In the rows, zero is written as 100.
First come named turns, each shown by rows before and after it. For each pair of rows after them, which turns, in which order, take the first row to the second? The first pair is done for you.
Mapum:
81; 91; 131; 112; 125; 91; 87; 119; 100; 81; 92; 61; 86 => 81; 93; 139; 112; 113; 91; 97; 120; 101; 69; 108; 70; 93
76; 76; 116; 97; 95; 71; 74; 103; 91; 61; 112; 118; 90 => 74; 83; 114; 97; 85; 81; 99; 111; 91; 62; 127; 124; 94
124; 107; 82; 121; 89; 118; 111; 101; 111; 111; 92; 113; 110 => 120; 102; 78; 119; 97; 114; 99; 97; 110; 118; 83; 107; 104
Sugif:
93; 102; 88; 95; 111; 73; 99; 83; 96; 100; 100; 99; 96 => 95; 102; 93; 96; 114; 71; 98; 89; 104; 88; 92; 98; 98
82; 97; 103; 97; 108; 112; 105; 127; 102; 92; 84; 105; 103 => 89; 110; 110; 99; 106; 116; 114; 123; 107; 95; 92; 97; 108
75; 120; 146; 112; 132; 99; 112; 98; 86; 90; 111; 77; 72 => 71; 121; 135; 108; 125; 105; 115; 90; 73; 111; 129; 75; 71
Das:
102; 107; 136; 111; 92; 69; 116; 106; 116; 88; 112; 81; 110 => 99; 106; 135; 105; 99; 66; 107; 107; 113; 96; 106; 74; 105
112; 123; 90; 98; 98; 96; 109; 91; 107; 125; 110; 87; 103 => 109; 120; 94; 97; 102; 94; 102; 93; 103; 126; 108; 82; 100
98; 103; 100; 100; 112; 103; 107; 110; 102; 99; 99; 91; 96 => 95; 102; 101; 98; 113; 100; 100; 109; 95; 103; 93; 88; 98
Zuguk:
73; 109; 81; 88; 110; 102; 109; 109; 63; 112; 96; 95; 99 => 79; 112; 88; 87; 114; 95; 105; 103; 69; 116; 103; 86; 103
72; 95; 100; 95; 119; 92; 70; 123; 55; 96; 79; 81; 64 => 88; 110; 78; 98; 111; 107; 71; 118; 69; 130; 66; 72; 73
117; 107; 93; 122; 110; 112; 97; 115; 124; 88; 52; 93; 100 => 109; 111; 135; 120; 124; 87; 91; 97; 122; 86; 76; 77; 93
74; 113; 86; 92; 104; 113; 112; 127; 74; 101; 103; 105; 88 => 84; 130; 95; 90; 106; 106; 106; 109; 81; 129; 112; 80; 92
Fasu:
76; 65; 77; 90; 79; 106; 95; 98; 78; 112; 82; 130; 90 => 74; 69; 87; 87; 82; 98; 90; 87; 72; 117; 95; 124; 84
115; 97; 86; 109; 101; 110; 98; 92; 104; 112; 109; 107; 107 => 116; 90; 100; 110; 107; 100; 91; 81; 103; 116; 110; 99; 103
90; 102; 76; 105; 113; 104; 99; 133; 92; 116; 79; 99; 85 => 84; 108; 87; 101; 113; 96; 93; 118; 82; 133; 97; 85; 85
107; 142; 89; 122; 116; 118; 109; 119; 93; 100; 73; 67; 95 => 101; 141; 98; 118; 115; 109; 106; 109; 86; 115; 86; 56; 89
Pairs:
(2 to 3 turns a pair)
100; 106; 100; 109; 73; 111; 127; 122; 116; 77; 131; 123; 114 => 126; 99; 76; 120; 84; 108; 92; 108; 136; 97; 73; 111; 117  Fasu then Fasu then Zuguk
85; 75; 93; 84; 97; 97; 84; 92; 73; 105; 94; 115; 84 => 81; 109; 121; 87; 101; 95; 104; 90; 75; 110; 124; 91; 86  Sugif then Fasu then Fasu
91; 113; 101; 99; 86; 111; 113; 99; 93; 114; 127; 104; 111 => 114; 115; 113; 109; 102; 100; 93; 89; 127; 107; 92; 94; 113  Fasu then Fasu then Zuguk
107; 102; 62; 89; 74; 114; 101; 77; 83; 148; 118; 107; 107 => 142; 96; 85; 115; 89; 113; 99; 103; 133; 87; 60; 121; 116  Fasu then Fasu then Sugif
99; 114; 111; 105; 141; 89; 59; 100; 103; 111; 55; 59; 85 => 92; 116; 88; 93; 119; 95; 63; 80; 80; 151; 85; 58; 88  Sugif then Sugif then Sugif
105; 112; 74; 99; 108; 110; 88; 119; 107; 110; 75; 92; 103 => 85; 90; 82; 98; 103; 104; 102; 133; 93; 79; 88; 107; 97  Zuguk then Sugif then Zuguk
88; 65; 123; 91; 98; 98; 76; 110; 89; 65; 140; 116; 99 => 117; 94; 76; 104; 77; 141; 108; 129; 116; 103; 123; 117; 122  Sugif then Sugif then Zuguk
101; 62; 89; 88; 85; 103; 107; 131; 81; 56; 68; 165; 100 => 107; 74; 139; 86; 119; 48; 51; 61; 81; 107; 81; 91; 90  Fasu then Zuguk then Fasu
